Here are some points:
[-0.6 -0.2 -1.  -0.3  1.4 -0.1 -1.1  0.1 -1.  -0.9 -1.1  0.  -1.9 -0.9 -0.4  0.8 -1.4 -0.4  1.4  1.1  0.3  0.2  1.6 -1.1 -1.4 -0.3 -0.6 -0.2 -0.8  0.1 -1.9  0.5]
[-1.5  0.   0.1 -1.1 -1.  -1.8 -1.6  0.3 -1.1 -0.5  0.1  0.2  0.  -0.3 -0.5 -1.3 -1.2 -1.   0.5 -1.1  0.4 -1.1 -0.8 -0.4 -0.3 -0.2  0.1 -1.1  0.9 -2.2 -0.8 -1.2]
[-1.5 -1.6  0.5  0.3 -1.8 -0.7 -0.1 -0.8 -0.5 -0.3  0.3  0.1  0.5  1.6 -0.8 -1.2  0.5  1.1 -0.9  1.   0.8  0.5  0.2 -0.7 -0.7  0.2  1.8  0.6  0.9 -1.4 -2.9  0. ]
[ 1.5  1.4 -0.2  0.7 -0.6  0.  -0.4 -1.3  1.  -0.3  1.5  1.8 -0.9 -0.5 -0.2  0.4 -0.4 -0.8 -1.4 -2.4 -1.7 -1.4 -1.8  0.9  0.5 -1.3  1.4  0.1 -1.3  1.   1.2  1. ]
[-0.1  0.2 -0.2 -1.   1.6  0.4  0.3 -0.7 -0.7 -0.8 -0.5 -0.2  0.3 -0.5 -0.6 -0.8 -1.4 -0.6 -0.4 -0.1  0.5  1.  -0.1 -0.6 -0.4  1.   0.4  0.6 -0.2  0.   0.5 -0.9]
[-1.  -1.   0.1 -0.2 -1.1 -1.6 -0.4  0.6  0.  -0.9  1.9 -0.8  1.  -0.5 -0.5  0.4  0.4  0.6  0.  -1.7 -3.8 -3.2 -1.   0.   0.2 -0.3 -1.4 -0.1  1.  -3.6 -1.5 -1.2]
[ 2.3  1.4 -0.2 -0.3  1.3  1.9  0.9 -0.5  0.2  1.2  0.2  0.6 -2.3 -1.3 -1.4  1.   1.3 -0.8  1.  -0.2 -3.2 -0.3  0.6  1.3 -0.8  0.  -0.2 -1.  -1.1  2.5  1.4 -0.4]
[-0.2  0.6 -2.7  1.5  0.2 -1.  -0.4 -0.3  0.1 -0.5 -2.2  0.4 -0.2  1.9 -0.7 -0.8 -2.  -0.7  1.2 -0.9  1.9  3.2  1.4 -1.5  0.  -0.4  1.4  1.1 -0.9  0.4 -0.5  0.9]
[-1.2 -1.2  0.6 -0.6 -1.4 -2.5 -0.8 -0.4  0.1  0.2  0.5  0.6 -0.1  1.  -0.1 -0.6 -1.9  0.2  0.  -0.4  1.8 -0.2 -0.4  1.1  1.1  0.1  0.4 -0.3  2.4  0.2 -2.6  0. ]
[-0.4  0.4 -0.6  0.1 -0.5  0.8 -0.7 -0.7 -0.8 -1.4 -1.   0.6  0.  -1.4 -0.3  0.5  0.7 -0.4  0.3  0.9 -0.6  1.3  1.1 -0.7  0.3  0.8 -1.4  1.4 -0.4  0.4  0.1  0.8]
[-0.6  1.1 -1.6  0.2  0.   1.6 -1.1  2.4 -1.4 -0.8  0.1  0.2 -0.5 -0.7  1.7  1.   1.5 -1.1  0.3 -0.7  0.7 -1.   1.  -0.4 -1.1  1.2 -0.7 -0.5  1.   0.9  1.7 -0.2]
[-1.3 -0.2  0.1 -0.2 -1.3  0.8 -0.4  0.4  0.6  0.   0.2 -0.4 -0.9  0.   0.4  0.8  0.8 -0.7 -0.1 -0.5  1.7  0.2  1.  -1.5 -0.1  2.1  0.8 -1.6  0.9  0.1  0.1 -0.1]
[-0.6  0.8 -0.4 -1.1 -0.3  0.4  0.  -0.1  0.2 -0.9  1.3 -0.4 -0.8 -0.6  1.   0.1 -0.1  1.2 -0.7  0.1 -0.1  0.   0.7 -0.1 -0.6 -0.3 -0.6  1.   1.   2.   0.8 -0.2]
[-0.6 -0.8  0.5 -1.3  1.3 -1.9  2.2 -0.1  0.9  0.2  1.2  0.8  1.2 -1.5 -2.   1.7  0.2 -0.3 -0.4 -1.2 -3.  -2.  -2.1  2.   1.5  0.3  0.   0.6  0.2 -0.7  0.6  1.3]
[-1.1  1.3  0.2  1.2 -0.3  2.  -0.7  0.3  0.3 -0.5 -0.1  0.3 -0.3 -1.6  1.   2.   0.2 -1.2  0.3  0.3 -1.1  0.6  1.1 -1.1 -0.8 -0.3 -0.7 -0.7 -0.4  1.6 -0.4  1. ]
[-0.4  0.3 -0.7  0.7 -0.3  0.1  0.8 -1.  -0.2 -1.1 -1.3 -0.8  0.5  0.1  1.2 -0.1  0.4 -0.7 -1.3 -0.5 -1.1  0.   0.1  0.1  0.   0.3  1.6  0.4 -0.1  0.5  2.2  0.1]
[-0.6  1.3  1.5  0.   0.9  2.   0.   0.7 -0.7 -0.1  1.   2.5 -0.2 -0.5  0.4  0.8  1.3  0.3  1.3 -0.6 -0.4 -0.1 -0.8  0.5  0.7 -0.3  0.5  1.1  0.  -0.5  0.1  1.6]
[ 0.6  0.9  1.8  0.7 -0.8 -0.5 -1.1  0.5  0.2 -0.1  1.6 -0.6  0.7  1.4 -0.4  0.1  0.2 -0.5  1.6  1.6  0.  -0.7  1.5 -0.5  0.8 -0.1  0.7  0.  -0.3  1.3 -1.4  0.6]
[-1.2 -1.3  0.3  0.2 -1.5 -1.8 -1.   0.1  0.1  0.5 -0.7  0.5  0.2  0.7 -0.6 -1.3 -1.3 -0.1 -0.2 -1.   1.1 -0.5 -0.3  0.1  0.9 -0.3  0.3 -2.1  1.7 -0.8 -1.9 -0.2]
[-0.7  0.2 -1.   1.   1.2 -0.2 -1.9  0.2 -0.5  0.6 -0.5 -1.2  0.5  1.   0.3  0.6 -0.7  0.7  0.9  0.   2.1  1.7  1.9 -2.1 -0.7 -1.1 -0.2  0.2 -0.9  1.2 -0.8  0.1]
[ 1.2  0.5  0.9  0.4  0.6  0.   2.6 -1.  -0.2  0.8 -0.2  0.7 -0.3 -0.2 -0.2 -0.6  0.8 -0.9 -2.  -1.8 -2.9 -0.2 -1.   2.1  1.4  1.3  1.2  0.9 -0.8 -0.7  1.4  0.4]
[ 0.2  0.3  2.6  1.8  0.7  1.4  0.2  2.6  1.2  0.3 -1.9  0.5  0.9 -0.8 -1.2  1.6 -0.1  0.3  0.6  0.7 -0.8  1.6 -0.2  0.3  0.   0.1  1.1  0.1  0.1  0.4  0.2  1.2]
[-1.5 -0.1 -0.1 -0.5  1.6  0.8 -0.6  0.7  0.8  0.  -0.1  0.6 -0.4  0.1  0.8  0.6 -1.5  0.3  0.3  0.5  2.4  1.8  0.1 -0.8 -0.8 -0.2  0.2  1.6  0.1  0.  -1.7 -0.8]
[ 1.1 -0.7 -0.6  0.7 -0.8  1.   1.2  1.6 -1.   0.9 -2.1  1.6 -0.1 -2.4 -0.6 -1.2 -0.7  0.4  0.2 -1.5  1.   1.9 -0.7 -1.6 -0.3 -0.7  0.4 -0.1  0.3 -1.2  0.1 -0.5]
10 more points follow, each with its number after it:
[-0.8  0.5 -0.3  1.3  0.8 -1.8  0.7  0.7 -0.8 -0.1  0.8  0.1  0.7 -0.1  0.1 -0.7 -0.5  1.3 -0.3  0.1  0.   0.4 -0.5  0.9  1.2 -0.1 -0.7  1.   0.1 -1.6 -0.4  1. ] 0
[-0.1  0.2  0.  -1.7 -0.5 -0.5  1.2  0.4  0.2 -1.4  1.3 -1.8 -0.9 -0.7  1.2 -0.9 -0.7  0.7 -0.8  0.  -1.4 -1.2  0.  -0.6  0.   0.1 -0.6  0.   1.2 -1.7  0.1 -0.4] 1
[ 1.  -0.6  1.9  0.7 -1.3 -0.8 -1.5 -1.7 -0.7  0.6  0.  -2.7 -0.1  2.4 -0.2 -0.1 -1.3  0.4  0.4 -0.2  0.7 -0.5  0.  -0.6  1.7  1.1 -0.6 -0.5  2.  -0.1 -3.  -1.2] 2
[ 0.4  1.2  1.5  0.2  1.1 -0.5  1.  -0.6  0.1 -0.5  0.9  0.3  0.3  0.5  1.2  0.5 -0.8  0.3 -1.2  1.7  1.4  0.8  0.   1.5  1.2 -0.3  0.8  0.8 -0.8  1.7  0.9 -0.4] 3
[ 0.  -0.3 -0.5  1.3  0.  -0.5  0.3 -1.8  0.3  1.2  0.6 -1.7  1.2  0.  -0.7  0.3  0.6 -0.6  0.6 -0.4 -2.  -1.   0.5  0.9  0.8  0.3  0.8 -0.1 -1.1  1.1  2.2  0.5] 4
[ 1.3  1.8  0.8  1.1 -1.3  0.8  0.5 -0.8  1.6  0.7 -0.6  1.4  2.1  1.5 -1.2  0.3  0.8  0.1 -0.2  0.5 -0.2  0.1 -0.6  2.1 -0.5  0.6  0.9 -0.7  0.2  1.  -0.2  0. ] 5
[ 2.3  0.3 -0.3 -0.3  2.5  0.2  1.4 -0.3  1.6 -0.5  0.   1.5  2.4 -0.1 -1.   1.2  0.3  0.  -1.4 -1.6 -1.7  0.5 -1.3  1.7  0.4 -1.2  0.7  0.8  0.3  0.8  1.3  1.5] 6
[ 2.1  0.7  0.8  1.8  0.5 -0.4  2.4 -2.   0.5 -0.5  1.3  0.3 -0.9  1.3  0.1 -1.3  1.3 -0.1 -1.4 -1.5 -2.7 -0.8 -1.8  1.2  0.8 -0.8  2.  -0.5  0.8 -1.  -0.2  1.7] 7
[ 1.4  0.   0.2 -0.7 -0.3 -0.5 -0.8  0.1 -0.1  1.6  0.6 -0.3  0.5 -1.2  0.1  0.8 -0.4  0.1 -0.2  1.2 -0.8 -0.9 -1.4 -0.6 -1.3  1.2 -0.2 -0.6  0.5 -0.6 -1.   0.7] 8
[-0.8 -0.2 -0.8  0.5  0.   0.2  0.5 -0.2  1.4 -0.1 -2.6 -1.6 -0.5  0.5  0.5 -0.9 -2.3  0.1 -0.3  0.8  3.1  2.5 -0.3 -2.  -0.2  0.   0.3  0.   0.  -0.2 -1.1 -1.2] 9
Which three of these numbered points are nearest to each point below, looking only along the 6 directions in which the first points spread most? Their numbers follow each, nearest first.
[-1.4  0.7  0.4  0.9 -1.  -0.6 -1.  -0.1  0.7 -0.2 -0.7  0.5  0.6  1.2 -0.3 -0.8  0.8 -0.6  1.7 -0.1  0.7  0.9  0.7 -0.3  0.1 -0.2  1.5  0.1 -0.7  1.3 -0.1 -0.4] > 3 5 0
[ 1.1 -0.9  1.1 -0.8 -0.6 -2.   1.7 -1.   2.   1.6  0.3  1.4  0.5  0.9 -0.5 -0.6  1.  -0.6 -0.1 -1.7 -1.6 -0.3 -1.6  2.4  0.8  1.  -0.4 -0.8  0.1 -0.4  1.7  0.8] > 7 6 4
[ 0.7 -0.6  0.8  0.4 -1.4  0.1 -1.2  0.  -0.4  0.6  0.  -0.1 -1.5  1.6  0.5 -0.1  0.3 -0.6  1.   2.7  0.2  0.3  0.   0.7  0.  -1.3 -1.4 -0.9  0.3  4.3  1.1 -0.6] > 3 4 5
[ 0.3  0.7  1.1  1.3 -0.5  2.7 -0.8 -1.2 -0.8  0.8  0.5  1.1  0.5 -1.5  0.5 -1.   0.5  0.1 -1.2  0.7 -0.9 -1.1 -0.9  1.2  0.2 -1.3  2.5  0.4 -0.3  1.4 -0.4  0.5] > 5 3 4
[-1.1 -0.4  0.5 -1.5 -1.  -0.7 -2.   0.1  0.   0.5 -0.1 -0.5  0.   1.2 -0.8 -2.   0.2  1.4  1.1  1.6  2.1 -1.1 -0.3  0.2  0.6 -0.7  0.7 -1.   1.7  0.5 -3.7  1.3] > 2 0 8
[ 1.2  0.   0.9 -0.4 -0.2  0.2 -0.8  0.  -1.1  0.9  0.8  0.  -0.6 -0.1  0.5 -0.7 -0.6 -0.3 -0.1  0.2  1.2  0.3  0.  -0.2  0.6 -0.5  0.  -0.8 -1.   1.3  0.3  0.9] > 3 8 5
[-3.1 -1.1 -1.6 -1.3 -0.1 -1.3  0.1  0.8 -0.3 -0.9  1.6 -1.6  0.3  0.1 -0.5 -0.1  0.5  0.1  0.1  0.3 -1.9  0.2 -1.8 -1.2  0.7  1.7 -1.5 -1.   1.7 -1.6  0.8 -1.8] > 1 8 0
[ 2.5  0.4  0.4 -0.9  0.2 -0.2 -0.3 -1.3  0.  -0.4  0.6 -1.4  1.   0.4 -0.3  0.4  1.2 -0.8  0.5  0.4 -2.2 -1.5 -2.5  1.5  0.5  1.   0.4  0.  -0.1  2.2  0.2  1.3] > 4 7 5
[ 2.  -0.3 -0.2 -1.1 -0.5  0.7  1.5 -0.8  0.4  0.4  1.6  0.9 -0.2  0.7  0.2  0.5  1.1  0.7 -1.  -0.7 -2.3 -1.2 -1.1  0.8 -0.5  0.9  0.5 -0.2 -1.2  2.7  1.5 -0.2] > 4 7 6
[ 0.6 -1.1  1.5 -1.8  0.9 -1.3  3.1  1.   2.6  1.5  1.9  0.5  1.4  0.5 -0.3 -0.8  1.3  0.6 -0.7 -2.5 -2.3 -0.6 -1.4  3.6  2.5  1.2  1.1  0.5  0.3  2.1  0.2  1.5] > 7 6 5
[ 0.2 -0.3 -0.6 -1.3 -1.8 -0.1  1.3  1.   0.3 -1.5  0.7  0.3 -1.  -1.1  0.1 -0.2  1.2 -0.2 -0.1 -3.3 -0.9 -0.1 -0.5  1.7 -1.   0.7 -1.3 -0.5 -0.2  0.2  1.4 -0.1] > 1 8 4
[-0.4  0.2  1.8  0.7  0.3  0.3 -1.4  1.1 -0.8  0.4  3.4 -0.5  0.3 -0.4 -0.7  0.3  0.5 -0.3  0.6 -0.8 -0.8  0.1 -0.7 -1.2  0.2  0.6  0.1 -1.8  0.  -1.1 -0.4  0. ] > 8 1 0
[ 0.3 -0.2  0.   0.3 -1.2  0.   0.2  0.   0.5 -0.1  0.   1.5  0.2  1.2  0.5  0.6  0.2  0.  -1.7  0.8  1.2  0.5  0.   0.7 -0.2 -0.2  0.9  0.6 -0.7  2.   0.2 -0.1] > 3 5 4
[ 1.7  1.1 -0.4 -0.5  0.5  1.1 -1.  -1.   0.   0.1  0.8  0.1  0.6  0.5 -0.6  2.4  0.9  0.5  0.6  0.2 -1.4 -1.9 -0.8  0.8  1.9  0.5  0.3  0.3 -1.7  0.7  0.9  0.4] > 4 3 8
[ 0.7 -0.3  1.1  0.2 -0.3 -1.2  1.7 -0.1  2.   0.3  1.3  2.2 -0.4  1.6 -0.3 -0.4  0.5 -0.2 -2.  -1.4 -2.8 -0.4  0.5  2.2  1.7 -0.3  1.5  0.7  2.1 -2.1  0.3  1.5] > 7 5 6
[ 1.3  0.7 -0.2  0.1  1.1  0.8  2.3  0.   0.7  0.9  0.3  1.4 -0.7  1.5 -1.1  1.6  0.2  0.4 -0.6 -1.3 -1.8  0.8 -2.8  2.5  1.6  0.5  0.5  0.  -1.2 -0.5  1.   0.6] > 6 7 4
[-1.3 -1.6  1.   1.1 -0.7 -1.1 -1.1 -0.7 -1.6  0.4  0.1 -1.8  0.1  1.7  2.2 -0.6 -1.2  2.1 -0.2  1.5  0.5  0.  -0.2 -1.1 -0.6 -0.9  1.  -0.2  0.4 -1.2 -2.7 -1.4] > 2 0 8
[ 1.   1.1  3.5 -0.4 -1.7  0.  -0.5 -0.7 -0.7  1.3 -0.3  0.6  0.5  0.9  0.3  0.5  0.1  0.   0.8  1.2 -0.8 -0.6 -0.5 -0.6  0.5  0.1  1.8  0.7  0.2  0.9 -1.2  1.4] > 5 3 8
[-1.1  0.1 -2.6 -0.5 -0.6 -0.1  0.9 -0.5 -0.1  0.  -0.5 -0.3  1.4 -1.9 -0.4 -0.4  0.3 -1.  -1.1 -0.8 -1.8 -0.8 -1.   1.5  0.5 -0.7 -0.8 -0.2 -0.6 -1.3  1.5 -0.2] > 1 8 0
[-0.7 -0.5  0.1 -0.1  0.2 -0.8 -0.2  0.7  0.6  0.9  0.7  1.9 -0.8 -1.5 -1.3  0.8  1.4 -0.4 -0.3  0.7 -2.3  0.4  0.8 -0.7 -0.2 -0.6  0.6 -0.9  0.7  0.2  0.4  0.7] > 8 0 4
[-1.7 -1.9 -0.9 -0.3  1.2 -2.3  0.1  0.2 -0.2  0.   1.  -1.2 -0.5 -0.3  0.3  1.5 -0.2  1.3 -1.   0.8 -0.6 -2.3 -0.2  0.5 -0.7  0.9 -0.5  0.2  0.6 -2.1  0.  -1.2] > 1 8 0
[ 0.6  1.4  0.5 -1.5  2.5  0.1  2.8  1.   2.7 -1.1  1.6  0.8  0.7 -2.4 -1.6  1.1  2.  -0.4 -0.3 -1.1 -3.4  0.  -1.9  2.2  0.  -1.5  2.9  0.5 -0.7 -0.4  2.   0.5] > 6 7 4
[-0.5  0.3  0.5  0.5  0.1  0.4  0.4 -0.5  0.8 -0.7  0.   0.4 -0.4  0.1 -0.5 -0.7 -0.4  0.9 -0.2 -1.4 -0.9  0.9 -1.3  0.9  0.1 -0.3  0.1  1.9  0.9 -1.1 -0.7 -1.7] > 0 8 1
[ 2.3  0.1  1.4  0.1 -0.6  2.2  0.9  0.9 -0.3  0.   0.4  0.9  0.4 -1.3  1.   0.1  1.1  0.9 -0.6  0.9 -0.1  0.   0.5  1.1  0.4 -1.4  0.1  0.5 -0.4  2.7  0.3  0.3] > 5 3 4
[-0.1 -0.3 -0.9  0.4  0.2 -0.8  0.2  0.4 -0.2 -0.8  1.8 -1.3 -0.9 -1.5 -0.5 -0.1  0.5 -0.4 -0.8 -0.2 -3.1 -0.6 -1.2  0.8 -0.8  0.2 -0.7 -0.1  0.2 -1.2  1.6  0. ] > 1 8 4
[-1.8 -0.5 -0.2  1.1  0.2 -1.2 -0.2  0.5 -2.1 -0.8  0.6 -0.6  0.3 -0.1  0.7 -0.8 -0.2  1.3 -0.2  0.   0.7 -1.2  0.3 -0.4  0.9 -0.3 -1.3 -0.1 -0.6 -0.3  0.7 -1.9] > 1 8 0
[-0.2 -0.8 -1.1  0.2 -0.3  1.3  0.7  1.1 -0.6 -1.1 -2.2  1.1  0.  -0.2  0.2 -1.4 -1.1 -0.1 -0.5  0.9  3.1  2.3  0.1 -0.2 -2.2  0.4 -1.3  0.2 -0.7  0.   1.4 -0.4] > 9 0 8
[ 0.5  0.9 -0.2 -1.1 -0.4  0.6 -0.2 -0.2 -0.8  0.7  0.8  0.5  0.3 -0.1  0.5  0.2  0.8 -1.   1.   1.5  0.3  1.1  1.4 -0.6 -0.1  2.7  0.   0.4 -1.6  1.9  0.   0.5] > 3 4 8
[ 1.6 -0.6 -0.1 -0.5 -0.6  0.1  3.   0.1  1.   1.4  1.   1.3 -0.6 -1.7  0.3 -0.1  1.1  0.   0.  -0.8 -1.7  1.2 -1.3  1.7  0.3  0.   0.4  0.   0.1  1.3  0.1  2. ] > 6 5 4
[-1.4 -0.2 -0.6 -1.  -0.8  0.5  0.8 -0.4 -1.7 -0.6  0.  -1.1  0.4 -0.9  1.1 -0.3 -1.3  1.7 -2.   0.2  1.  -0.6 -0.8 -1.3  0.1 -0.1 -0.9 -0.4 -0.9 -0.7 -0.5 -1.9] > 1 8 0
[-0.7  0.   2.   0.1  0.1 -0.1 -1.8 -1.9  0.8 -0.4  0.  -1.9 -0.2  2.2 -0.5 -1.4  0.6  1.3  0.   0.9  1.  -2.3 -0.8 -0.8  0.2 -0.2 -0.2 -1.   0.6 -0.7 -3.  -3.1] > 2 8 0
[ 2.6  1.   0.9  0.1 -0.1  2.3  0.2 -1.4 -0.1  1.6  1.6  1.4 -1.1  0.6 -0.1  0.9  0.9 -0.4 -0.7  0.5  0.1 -0.5  0.5  0.4  0.7 -1.6  1.7 -0.5 -0.8  1.1 -0.9 -0.8] > 3 5 4
[ 1.6 -1.2  1.   0.5  0.2 -2.  -0.9  0.  -0.2  0.   0.1  0.6  0.1  2.1 -1.1 -1.1 -0.9 -0.6  1.5  0.4  0.1  0.6  0.7  1.1  1.1  1.7 -0.7 -1.1  0.2 -0.3  0.3  1. ] > 0 3 8
[ 0.8 -0.5  1.5 -1.5  0.2 -1.2  1.4 -0.3  1.2  0.8  0.   1.2 -0.1  0.3 -1.1 -1.7 -0.5  0.7  0.2 -0.6 -2.2 -1.1 -0.5  4.3  1.1 -0.9  1.3 -0.2  1.6  0.   0.1  2.7] > 7 6 5
[ 1.1 -0.1 -0.1  0.1  0.6  0.6 -0.8  0.4 -0.4  0.  -0.5 -0.1  1.   0.   0.4  1.6  0.3 -0.6 -0.6  1.   2.   0.2  0.6 -0.9  0.3 -0.6  2.4 -0.4 -0.9  0.6 -0.2 -0.7] > 3 5 8
[ 1.6  1.2  0.9  0.  -0.2  1.1  1.7  0.7  0.8 -0.3  0.   2.1  0.8 -0.6  1.   0.  -0.2 -0.6 -0.5 -0.2 -2.2  0.4 -1.1  2.1  0.8 -0.9  1.   0.5 -0.6  1.   1.8  0.9] > 6 5 4
[ 2.6  1.   0.9  0.2 -0.6  0.1  1.5 -0.2  1.1  0.2  0.6  0.4  1.4  0.6 -1.4 -0.4  1.2  0.2 -2.  -1.9 -4.  -1.2 -1.1  1.2  0.6  0.5  0.6 -0.3  0.5  0.   2.4  2.4] > 7 6 4
[-0.8  0.2 -1.4  0.2 -1.5 -1.4 -1.3 -0.6 -0.7 -0.7 -0.1  0.7 -1.   0.8  0.5 -1.6 -2.2  0.7 -1.4 -0.2  0.2 -2.1 -1.3  0.1  1.1  0.4  0.2  0.   0.9 -0.8  0.6 -0.7] > 1 0 2
[ 2.2 -0.6  1.2 -1.  -0.7 -0.9  1.5 -0.5  1.  -0.4  0.1 -0.9  1.   0.7 -0.2 -0.5  0.2 -1.6 -0.8 -1.  -1.6 -1.1 -1.8  2.   1.9 -0.4  0.4 -0.5 -0.4  2.5  1.2  0.3] > 7 4 6
[-2.2 -0.4  0.5 -0.5  0.8  0.6  0.  -1.1 -2.  -1.9  0.3 -0.4 -1.2 -1.3  0.6  1.8  0.6 -1.2  0.6  0.5  1.  -1.2 -0.2 -0.8 -2.1  1.3 -1.7  0.1  0.4 -0.8  0.6 -1.6] > 1 8 0
[ 0.7  1.6  0.  -0.1 -0.6  0.8 -0.5  1.2 -0.1  1.7 -0.5  0.3  0.   0.6  0.6  0.6  0.2 -0.3  1.1  0.4 -1.9 -0.5  1.3  0.4 -2.  -0.7 -0.3 -0.2 -0.2  0.   0.2  0.6] > 8 4 3
[-0.3  0.4 -0.6  1.   0.8  1.4 -1.2 -0.7  2.3  0.1 -0.7  0.2 -0.3 -0.3  0.1 -0.1  0.3 -0.8 -1.1  0.6  1.   0.8 -0.9  0.   0.1  0.8  0.6 -0.5  0.   0.9  2.6  0. ] > 3 5 4
[-1.  -0.7 -0.4 -0.4  0.2 -1.7 -1.3  0.3 -0.2 -0.5  0.2 -2.3  0.5  2.   0.8 -0.2 -1.5  0.6  0.8  2.   1.4 -0.1 -0.5  0.6  0.1 -0.9  0.3  0.   0.5 -1.1 -1.7 -0.3] > 2 0 8
[ 0.1  1.4 -0.1  0.4  0.3  0.3 -2.4 -1.1  0.2 -0.9 -0.5 -0.6 -1.7  1.9  1.4  1.3 -1.1 -0.4 -0.3  1.3 -1.1  0.4 -0.3  1.3 -0.3  1.7  1.5 -0.7  0.8  1.7 -0.5 -0.5] > 3 4 5
[ 1.1  1.   0.3 -1.  -0.9  0.3  0.1 -1.7  1.   0.   2.6  0.2 -1.2  0.9 -0.2 -0.1  1.3  0.8 -2.7  0.6 -1.9 -1.6 -0.2 -0.1 -0.5 -0.8  0.1 -0.3  0.6  0.6 -0.8 -0.7] > 4 1 8
[-0.5  0.1 -1.2  0.3  0.5 -1.4 -0.9  0.3 -0.2 -0.3 -1.6  0.8  0.  -0.2  0.9 -1.8 -3.5  0.2  1.1  0.5  2.4  1.5  2.1 -1.2 -0.2  0.3 -1.1  0.4  0.8  0.4 -2.3  1.1] > 9 2 0
[ 2.   0.6 -1.9 -0.2  1.5 -0.9  1.9 -0.4  1.  -0.5  1.   0.8  1.4 -0.6 -1.2  1.6  1.1 -1.4  0.2 -0.9 -1.5  0.3 -2.5  1.8  2.   1.6  0.1 -0.5 -1.   1.1  2.6  1.2] > 6 4 7
[ 0.7  0.6  1.  -1.1 -1.  -0.1  1.7  0.6  0.7  1.   0.6  0.5 -0.7 -0.7  1.6  1.5  0.   0.3 -1.9 -0.6 -0.7 -1.6 -0.2  1.8  1.1 -0.9  2.  -0.5  0.3  0.5 -2.1  0. ] > 5 4 8
[ 2.6  0.6 -0.3  0.5  0.   0.3 -0.2  0.4  0.1  0.8 -1.6  0.5  0.1  0.  -0.5  0.9  0.1 -0.5 -0.2  0.1 -1.1  1.   0.8  0.5 -0.8  0.7  0.7  0.9 -0.4  1.1  0.3  0.9] > 3 5 4
[-1.4  1.3 -1.4  0.4 -0.1 -0.6 -0.5  0.9 -0.9 -0.7 -2.4 -0.4  0.8  0.1  0.2 -1.9 -1.5 -1.2  1.9  0.5  2.6  1.   2.   0.9 -0.8 -0.5 -1.3  0.9 -0.4 -0.1 -0.6  0.5] > 9 0 8
[-0.4 -0.5  1.7 -0.1 -0.4  1.4  0.9 -0.5 -0.2  1.3  0.4  1.2  0.2  0.9  2.2 -0.9 -0.5  0.   0.5 -0.7 -0.3  0.3  0.9  0.7  0.8 -0.8  0.8 -0.1  0.1  0.5  0.   0.6] > 5 3 0
[ 0.5  2.1 -0.3 -0.2 -0.4 -0.3  0.1 -0.3 -0.8  0.   0.5 -0.2 -1.2 -0.5 -2.4  2.2  0.  -1.1 -0.8 -1.2 -0.9 -1.6 -0.1  1.2  0.2 -0.1 -0.8  0.6  0.1 -0.8  2.3  1.1] > 4 8 1
[-0.1  2.3 -0.3  0.4  0.3  0.   0.2 -0.3  1.1 -0.1 -0.1 -0.8  0.   1.   0.1  0.7 -0.6 -0.2  0.3 -0.4  0.4  0.1  1.1  0.6 -0.4  1.7 -0.5 -1.5 -0.6  0.3  1.7  2.1] > 3 4 5
[ 1.1 -0.1  0.3 -0.2 -0.8  1.   0.8  1.2 -0.2  0.8  0.4  0.5 -0.9  0.  -1.2  0.4  0.4 -0.9 -1.  -1.2 -2.8  0.4 -2.4  0.7 -0.5 -0.5  1.5 -0.4 -0.5 -0.8  2.  -0.5] > 6 7 4
[ 2.3 -0.9  1.4  0.8  0.8  1.   1.2 -0.6  2.   0.6  0.5  1.3 -0.4  0.1 -0.3 -0.4  1.  -1.  -1.2 -1.2 -0.5  0.7 -1.4  2.   0.3 -0.6  0.   0.6  0.8  0.8  1.8 -0.4] > 6 5 7
[ 0.2  0.5  1.1 -1.   1.4 -2.2 -1.9 -1.  -1.1 -0.1 -0.4  0.4 -0.8  0.9  0.  -0.7 -0.5  0.4 -0.8 -0.4 -2.   1.6 -1.4  1.1 -0.1  0.7  0.2  0.7  1.5 -0.2 -0.7  2.2] > 0 8 4
[-1.5 -1.8  2.8 -0.2  0.9  0.4 -0.3  1.4  0.2  1.7  1.  -0.2 -1.2 -0.5  0.  -0.9  2.1 -1.2  0.8 -0.2 -3.  -1.1  0.6 -0.1 -0.7 -0.8  1.4  0.5  0.3 -0.9 -1.1  2. ] > 8 0 5
[ 1.6  0.  -0.4 -1.1  1.1 -0.2  0.7  1.2  1.6  1.6  0.5  0.8 -0.5 -0.7  0.5  0.8  0.  -1.7 -0.6 -0.7  0.7  1.4 -1.3  1.6  1.2 -1.6 -0.1  0.5 -1.2  0.8  1.5  0.1] > 6 4 3
[-1.  -0.9 -2.3 -1.6  0.6 -1.3  1.3  0.   0.2  0.4  0.1  1.1  0.  -2.6 -0.9  0.9  0.8 -0.6  0.3 -0.9 -1.7 -1.6 -1.5 -0.3  0.8  0.  -0.8 -0.3 -0.8 -2.1  2.6  1.8] > 1 8 0
[-1.5  0.9 -2.1 -0.4 -0.4 -1.8 -1.5 -0.6 -0.9 -0.6 -2.9 -1.4  0.2  0.2  0.  -0.1 -0.9 -1.2  0.9  0.5  3.   1.2  0.  -1.2 -1.   0.   0.6  0.3 -0.3  1.1 -0.4 -1.5] > 9 2 0
[-1.1  0.1  1.3  0.7  1.2  0.1 -0.9 -1.  -0.7  1.1 -0.3 -2.1 -1.3  2.8  0.4  0.5 -1.5  0.9  0.4  0.9  1.6 -1.4  0.6 -0.9  1.6  0.8  0.1 -0.3  0.8 -1.4 -1.4 -1. ] > 2 0 8
